In the data rows, zero lies at 4.5, halfway between 4 and 5.
Here are some points, one per row:
3,3,5,3,3,5,5,8,6,4,5,7,8,5,5,6,4,1,3,4,3,3,2,2,1,5,5,4,4,3,4,6
5,5,3,3,0,4,2,4,3,4,1,4,5,5,4,5,4,6,4,5,8,4,4,6,6,5,5,5,4,5,3,4
2,4,5,2,5,7,2,3,5,3,3,6,6,7,5,7,7,4,7,4,4,6,6,3,4,3,4,2,3,3,3,3
6,5,3,3,4,3,4,1,3,4,3,5,3,4,7,5,6,5,5,6,5,4,4,8,4,6,5,5,3,2,4,5
6,6,6,6,6,5,4,6,3,4,3,6,3,0,5,3,5,7,4,6,5,7,7,5,3,5,4,1,3,3,4,2
5,5,3,6,5,3,3,4,3,2,4,3,2,2,3,7,7,6,5,8,5,3,5,3,4,5,5,6,4,5,1,2
7,8,6,7,4,3,4,4,4,7,3,6,5,4,0,4,5,7,2,4,3,6,5,6,6,6,6,6,6,3,5,5
4,6,7,3,2,2,4,6,6,6,6,6,6,5,6,7,7,6,5,5,2,2,3,1,3,0,5,4,3,5,7,7
5,7,4,4,5,3,3,6,3,1,3,2,6,4,4,2,3,6,3,4,4,4,6,8,8,4,7,3,6,5,6,3
2,5,3,5,4,6,6,2,5,7,5,6,7,7,4,5,4,5,3,1,1,3,1,3,1,4,3,6,5,7,7,6
3,5,1,3,3,2,2,2,4,4,6,3,5,2,3,7,3,4,5,7,7,7,5,6,5,2,5,4,3,5,6,4
4,3,1,5,4,3,5,6,2,5,7,6,7,6,4,8,4,5,6,5,5,6,5,4,5,4,5,3,4,3,1,2
4,5,5,5,3,3,5,5,2,5,4,0,1,3,6,3,4,6,6,4,6,6,6,5,5,6,5,5,6,6,4,4
4,2,4,3,6,4,3,5,2,5,7,6,6,6,4,4,4,5,5,4,4,0,3,3,2,2,3,2,5,5,3,7
4,4,4,3,5,5,5,5,5,5,3,3,2,1,2,2,5,0,1,2,3,5,5,5,6,6,7,8,7,8,7,8
5,4,2,0,1,4,6,5,5,3,6,6,3,6,4,4,6,7,8,4,5,7,5,5,5,6,6,5,3,3,4,3
7,4,6,8,6,5,4,4,2,0,4,3,3,4,3,4,5,5,2,3,6,6,4,4,5,5,6,6,2,6,5,7
1,3,5,3,3,4,4,6,3,5,6,5,4,6,5,8,7,5,3,4,7,4,4,6,4,4,2,5,5,1,5,2
6,5,5,7,5,5,4,4,4,4,2,3,3,3,2,0,1,3,5,5,5,3,4,6,4,5,6,7,5,3,4,6
4,5,3,5,4,7,6,6,7,7,5,5,7,5,6,4,5,3,2,4,2,2,0,0,3,6,4,1,5,7,6,8
6,6,6,5,6,7,5,6,4,5,2,4,1,3,2,4,5,5,5,1,4,5,4,7,5,6,6,6,6,7,6,3
5,5,7,5,4,5,1,5,6,3,4,4,3,3,3,3,3,5,6,6,6,5,6,5,3,7,6,8,8,5,4,3
4,7,7,6,7,6,6,4,4,4,4,4,4,5,2,3,4,2,2,5,3,7,6,5,6,6,5,6,7,4,6,7
4,2,4,5,8,3,3,7,8,6,6,6,7,6,6,5,3,4,4,2,3,4,2,2,3,2,4,5,5,6,7,5
6,3,4,3,3,3,2,1,5,2,2,4,4,6,6,6,3,6,6,5,4,7,7,5,4,5,5,3,5,3,4,6
9,9,6,5,7,5,7,5,5,5,2,4,4,3,5,6,3,3,6,4,6,5,4,8,4,6,5,4,6,7,2,5
5,6,6,7,7,6,8,7,7,4,5,6,1,4,4,4,1,4,3,4,6,4,6,5,8,7,5,6,8,7,6,6
4,5,2,4,4,4,5,6,5,5,5,5,3,9,5,3,7,5,4,4,5,6,2,3,2,1,1,2,5,2,3,4
3,3,4,3,6,3,3,4,6,6,2,4,4,7,4,6,6,7,4,5,8,5,4,4,5,5,5,4,0,3,4,3
7,7,8,6,6,4,5,5,1,6,5,1,3,5,3,5,3,2,4,5,5,4,7,4,3,5,8,4,4,3,5,5
4,3,3,5,3,3,4,0,5,6,6,3,4,6,7,4,5,5,7,4,8,5,5,4,5,5,6,4,5,3,1,3
7,6,6,4,5,5,4,3,3,3,6,1,4,3,2,3,4,3,5,5,5,4,6,5,5,7,3,5,5,4,5,5
6,4,5,4,4,6,4,2,3,4,4,3,3,4,5,5,4,6,4,6,3,5,8,5,6,5,6,6,4,5,2,4
2,3,3,5,5,6,6,8,7,7,7,4,9,5,5,5,4,7,6,2,3,5,5,4,3,4,2,4,3,3,4,8
9,7,5,6,7,7,9,5,5,3,2,2,6,3,2,3,3,3,4,4,5,4,5,2,5,5,4,7,5,3,7,3
4,8,8,5,6,5,5,4,4,3,6,6,4,2,4,1,1,3,4,3,6,4,4,3,7,6,7,7,5,7,6,6
2,5,3,2,5,7,5,5,3,5,5,6,7,5,6,6,7,6,5,6,6,4,3,3,4,2,5,5,4,2,2,4
3,1,4,3,5,4,4,4,2,6,5,6,6,5,7,6,5,5,5,5,2,3,2,6,3,4,2,4,3,3,4,3
4,5,5,6,6,5,4,7,6,6,4,2,3,3,4,3,2,3,4,6,1,5,4,5,9,7,8,7,7,7,6,6
4,3,3,3,3,1,2,6,2,6,3,7,5,7,5,5,5,4,8,5,6,4,8,3,7,5,2,5,3,6,4,4
5,3,1,6,3,5,4,6,5,4,6,6,5,4,9,5,6,4,5,2,3,1,4,1,3,2,4,4,5,3,7,7
6,6,6,8,6,8,5,6,5,4,6,5,4,4,3,2,5,1,5,5,6,4,6,8,4,7,7,7,6,8,9,5
3,4,3,3,3,3,4,3,6,3,3,3,5,4,5,5,7,6,5,6,5,6,8,6,2,5,2,4,3,4,3,5
7,2,4,2,4,8,6,6,7,8,8,7,5,5,7,4,4,3,0,4,3,4,3,2,3,2,2,4,5,6,6,5
3,5,5,4,3,4,4,5,7,5,7,5,5,5,6,6,5,6,7,6,3,2,1,3,3,4,1,1,4,4,5,4
1,3,5,6,4,7,9,6,8,8,6,8,4,4,3,5,2,3,3,2,3,2,5,3,3,2,5,3,3,4,5,5
8,4,6,5,3,4,3,2,5,3,4,3,4,2,4,5,7,3,5,3,5,5,4,5,8,5,3,2,5,3,2,2
2,5,2,5,3,3,4,5,6,4,5,6,7,6,7,5,5,5,3,5,5,5,6,4,4,5,3,4,1,4,3,1
5,4,5,5,4,5,3,3,2,4,3,5,4,3,6,5,5,5,7,7,5,8,5,6,5,4,4,5,4,4,4,5
2,4,5,5,6,2,8,5,7,5,7,7,6,7,6,4,5,4,3,3,2,2,3,4,3,2,4,5,4,5,3,6
5,6,7,6,3,4,4,3,4,2,2,3,4,4,5,4,4,4,6,7,4,6,4,6,6,2,3,4,1,4,4,2
3,0,3,3,3,1,6,3,4,4,3,5,7,5,5,4,7,7,6,8,7,5,5,5,5,7,7,3,7,5,5,4
These points spread out most along one direction. Take the direction at right angles to it along which they spread out most. Go by this last direction. Where along it does each point below lie, from 0 to 99? 50 is the average, and the first point above lies past it. One standard deviation of the points above along it is 16.
3,3,4,3,6,3,3,4,6,6,2,4,4,7,4,6,6,7,4,5,8,5,4,4,5,5,5,4,0,3,4,3 33
2,5,2,5,3,3,4,5,6,4,5,6,7,6,7,5,5,5,3,5,5,5,6,4,4,5,3,4,1,4,3,1 39
5,5,3,3,0,4,2,4,3,4,1,4,5,5,4,5,4,6,4,5,8,4,4,6,6,5,5,5,4,5,3,4 31
7,4,6,8,6,5,4,4,2,0,4,3,3,4,3,4,5,5,2,3,6,6,4,4,5,5,6,6,2,6,5,7 51
1,3,5,6,4,7,9,6,8,8,6,8,4,4,3,5,2,3,3,2,3,2,5,3,3,2,5,3,3,4,5,5 78
5,5,7,5,4,5,1,5,6,3,4,4,3,3,3,3,3,5,6,6,6,5,6,5,3,7,6,8,8,5,4,3 45
3,5,1,3,3,2,2,2,4,4,6,3,5,2,3,7,3,4,5,7,7,7,5,6,5,2,5,4,3,5,6,4 32
5,6,6,7,7,6,8,7,7,4,5,6,1,4,4,4,1,4,3,4,6,4,6,5,8,7,5,6,8,7,6,6 72
